Turns, then the turns between two rows, first turn first; the first pair answered
V (before -> after):
[-19  12  -3  15   3   3  10  -4 -24  25   4 -17  38 -19   6  17   2  17] -> [-20  12  -3  13   2   5  11  -4 -27  27   5 -15  38 -20   6  16   1  15]
[-40   4  37 -20 -32  11  -8  -7 -25  31   2  13  15 -19  -6  10  -6  10] -> [-38   1  26 -19 -36  14  -2  -6 -33  35   8  18  11 -20  -9   5  -8   4]
[ 32 -14 -32   7 -10 -10  22  27   3  24  35  -2  -1   5 -15 -19  -3  -4] -> [ 36 -10 -28   8 -11 -17   6  23  18   6  34 -20   6  -3 -13 -25   4   6]
[ 41  -4 -15  11 -13 -19 -39   5  10 -11  19 -27  15 -11   0   4  21  16] -> [ 29   5   8   8  -3 -20 -43   9  17 -10   5 -27  20  -1   9  25  25  20]
G (before -> after):
[-37  -8   1 -10  22 -10  -8 -19   0 -54 -15  -2 -19 -22  -4 -15 -11 -13] -> [-41 -12   4  -8   2  -5  18  33  -8  29   0  26 -26  19  -4  11 -13 -25]
[ 39  11 -14  21  -6  11  -7 -39   3   1  20 -27  31 -10   1   4  34   8] -> [ 46   5 -20  23   2  20  20 -26 -10  27  21  -4  19  11   0  14  28 -11]
[ 34  16  -6  -8   5  16   9 -25   3   1 -16  -1  25  25  -3   9  30   3] -> [26 17  2 -6 -9 14  1 -9  9 18 -8 -5 32 27 -2 14 31 12]
B (before -> after):
[ 16   6  22  -2  24 -19 -14  20  35 -38  -6 -24   1  13  13  24  29  21] -> [ 11   6  16  -4  19 -19 -21   7  32 -54  -5 -31   2  -3  10  11  26  26]
[-13   1  -2   4 -49  -6 -15  14  -3  34  19 -10  19 -12 -16  -2  15  19] -> [-14   3  10   2 -34  -7  -4  36   6  45   8  -1   8  11  -6  19  13  10]
[ 29 -19 -20  21 -11  19  -1  -2 -10  28  18  33   5  31   6  27  34 -22] -> [  7 -20  -3   4  13   9   4  17   4   8  -9  42 -22  38  14  41  17 -35]
Q (before -> after):
[-17  24  35   0   8  21   0   7   8  30 -19  10 -12  24  11  33   0 -13] -> [ -3  23  35   0  21  16  -1   4  25   8 -26  -1 -16  24  16  31   6 -13]
[  5  -7 -27 -16 -20  -4  13   6  -8   8  14   7  -5  -6  -3 -10 -19 -11] -> [  3   0 -14 -11 -25   5  11   1 -14  28  17   7  13   2  -1   1 -12  -4]
[ 33 -14 -14  12  24  10   3   4  11  15   0  24 -11   9   3   3   4  -4] -> [ 28 -17 -17  10  22   9   6   9   9  15   0  26 -16   7   2   0   0  -5]
[ -9   2  13  -6  21  -4  -3  13  15 -21  -9  -7  -6  -1   9   9  -2  -1] -> [-17  -4   5  -9  14  -5   2  17   7 -17  -7   3 -15  -7   3   2 -12  -5]

Each pair is two turns apart.
[-20  -8 -12 -11  23   8  28 -44 -23 -15 -18  23  -6  -7   1  -8 -29 -16] -> [ -4  -8 -25   2   6   8  14 -60 -22 -16   1   3  16 -22  -2 -25 -15   1]
B V
[ 74  19   5  25  29  18 -22 -26  30 -16  16 -34  25 -16  -1  24  43  -1] -> [ 45  15  23   2  61  13   9  29  36   1 -16   7 -24  21   9  55  13 -38]
G B
[ 20  -8   0  -3  26  -4 -13 -35 -11 -49   1 -13   0 -21  -2 -20 -19  -7] -> [ 39  -1   8  12  15  -3 -21 -40  -3 -25  15 -26  28 -11   2  -8   4   9]
B V
[-12   0  17  -7   4  -2   3  -1 -17   9  10   7   2  25  13   9  -6  10] -> [ -8   2  14  -2   2  -2  -8 -17 -16 -10  11  -6  12  11  11   0   1  19]
G B
[-22  22   0 -14 -19   9   8  -4 -23   1   8  22  -1  -2 -10  -9 -21  -5] -> [-14  22   0  -9 -22  10  12   0 -24  18  13  24   6   7 -10  -2 -14  -4]
B B
[ 12  -2 -10  23 -19 -10  -2   3  -3 -20 -13 -22  -2  10   3   3  12  -5] -> [ 13  -7 -14  20 -16  -7  10  12 -12  -8 -11 -10 -12  19   2   4   8 -12]
G Q
[  2  34  40  -9  30 -30 -20  42  11   6  -9 -27  10  26  15  46   0 -25] -> [  4  30  22  -8  35 -23 -39 -13  -3 -54 -12 -45  16 -15   7   9  -2 -19]
G B
[ 23 -16 -24 -29  -1  -8   1  15   3 -18 -12  13 -30 -28 -11  -1  -3  -8] -> [  0 -15 -19 -28 -20  -5  -1  18 -11   2  -5  20 -23 -36 -17  -2 -11  -1]
V Q
